Q:
[[ 121  855 -774  -96  334]
 [ 520  240  288  472 -702]
 [-141  168  859  206  546]]
A: -774

Q:
[[-364  226   -5 -725]
 [ 383  855  695  573]
 [-848 -355 -813   90]]
A: -5

Q:
[[6 4 8 5 6]
 [5 6 2 5 3]
 [2 5 4 4 6]]
A: 8

Q:
[[-205 -298 -345  253 -131 -223]
 [-401 -836 -324  175  245  183]
 [-156 -723 -988  540  205  -70]]
A: -345

Q:
[[560 538 492 597]
 [121 398  83  47]
 [824 713 698 160]]
A: 492

Q:
[[7 7 6 3 2 1]
 [6 4 2 1 1 2]
 [7 5 3 1 1 1]]
A: 6

Q:
[[7 3 6 8]
 [2 7 5 1]
 [7 4 6 5]]
A: 6
---
|  5.580 | -1.984 | -3.868 | -0.144 | -1.634 |
|  2.828 | -0.141 | -5.516 | -0.340 | -3.331 |
gives 5.580

|  1.846 |  2.332 |  3.529 |  0.519 |
| -3.001 | -1.278 | -3.384 | -5.210 |
|  1.372 | -2.710 | -2.141 |  0.582 |
gives -3.001

| -3.013 |  3.420 | -0.979 |  3.440 |
|  7.028 | -6.698 | -4.953 | -0.834 |
| -3.558 |  3.359 | -2.275 | -0.184 |
gives 7.028

|  0.002 |  5.172 | -0.722 | -0.447 |
|  0.339 |  0.072 |  4.210 |  1.268 |
gives 0.002

|  0.361 | -5.948 | -4.078 | -1.192 |  0.659 |
|  3.185 | -5.720 | -4.463 | -3.116 |  0.586 |
| -0.619 | -0.125 | -1.252 | -3.774 |  1.348 |
gives 3.185

|  4.055 | -2.723 |  5.221 | -2.855 |
|  4.186 |  0.574 | -2.592 |  0.851 |
|  2.343 |  1.306 |  2.732 |  2.933 |
gives 4.186

|  6.706 | -5.665 |  3.965 | -6.379 | -4.044 | -7.042 | -4.240 |
|  4.103 | -1.600 |  1.570 |  1.720 | -4.177 | -2.081 | -2.464 |
|  1.702 |  0.298 |  6.893 |  4.771 |  5.893 | -2.908 |  3.410 |
gives 4.103

|  1.718 | -0.026 |  0.509 |  2.954 | -4.342 |  0.137 | -4.778 |
|  1.210 | -0.467 | -3.038 |  1.869 | -1.601 | -4.029 |  0.262 |
|  0.015 | -0.738 | -0.673 |  0.961 | -4.194 |  0.058 | -6.789 |
gives 1.210

|  3.681 | -2.356 | -0.808 | -3.936 |
|  4.237 | -3.057 |  0.142 | -5.608 |
gives 3.681
---
[[-361, -189, -70, -479, -991, -868, 718], [-316, -104, -286, -561, -984, -558, 701], [-326, -300, 45, -452, -967, -985, 597]] ans = -561, 718
[13, 93, 761, 688, 188] ans = 761, 761
[36, -21, -5, -23, -10, -40, 45] ans = -23, 45
[769, 180, 699, 673, 730] ans = 699, 769
[69, 75, 238, 56, 2] ans = 238, 238
[[91, 120, 108, 94, 98, 126, 118], [94, 89, 102, 177, 110, 55, 68], [132, 83, 218, 114, 123, 112, 112]] ans = 177, 218
[8862, 1904, 5218, 6932, 4487] ans = 5218, 8862
[[5081, 1264, 6109, 3720, 6604, 7243, 6928], [5333, 3654, 2702, 4459, 9422, 5844, 5657], [3550, 2706, 1497, 4553, 5669, 2145, 6835]] ans = 4459, 9422
[[-110, -352, 448, 122, -20, 367, 244], [-973, -180, 553, -140, 89, 452, 313], [391, 504, -120, 624, 306, -16, 98]] ans = -140, 624
---
Q:
[[-14.450  -4.659 -14.035  -7.381]
 [ -6.932  15.644  10.992   5.910]]
A: -14.035

Q: [-15.16 -17.39   1.64 -11.90 -13.43  15.18]
A: -13.43

Q: [ 0.456 -1.779  0.741  1.565 -1.676]
A: 1.565

Q:
[[ -6.018   8.769  -5.564 -12.189  -6.839]
 [ -8.850  19.141  -3.392 -10.594  -9.440]
 [ -5.603   8.239   0.363 -14.975  -6.706]]
A: -12.189

Q:
[[-116.8  143.0   94.6  123.2   73.4  103.3  156.4]
 [ -81.8  137.9  102.2  130.8  129.2  135.6   99.2]]
A: 103.3

Q: [ 16.657   7.082  10.237  -3.651 -15.584 -17.409]
A: -15.584

Q:
[[ 0.4 -0.5 -0.3  0.3 -0.2  0.4 -0.9]
 [ 1.2 -0.7 -0.6  0.3  0.3 -1.3  0.1]]
A: 0.4
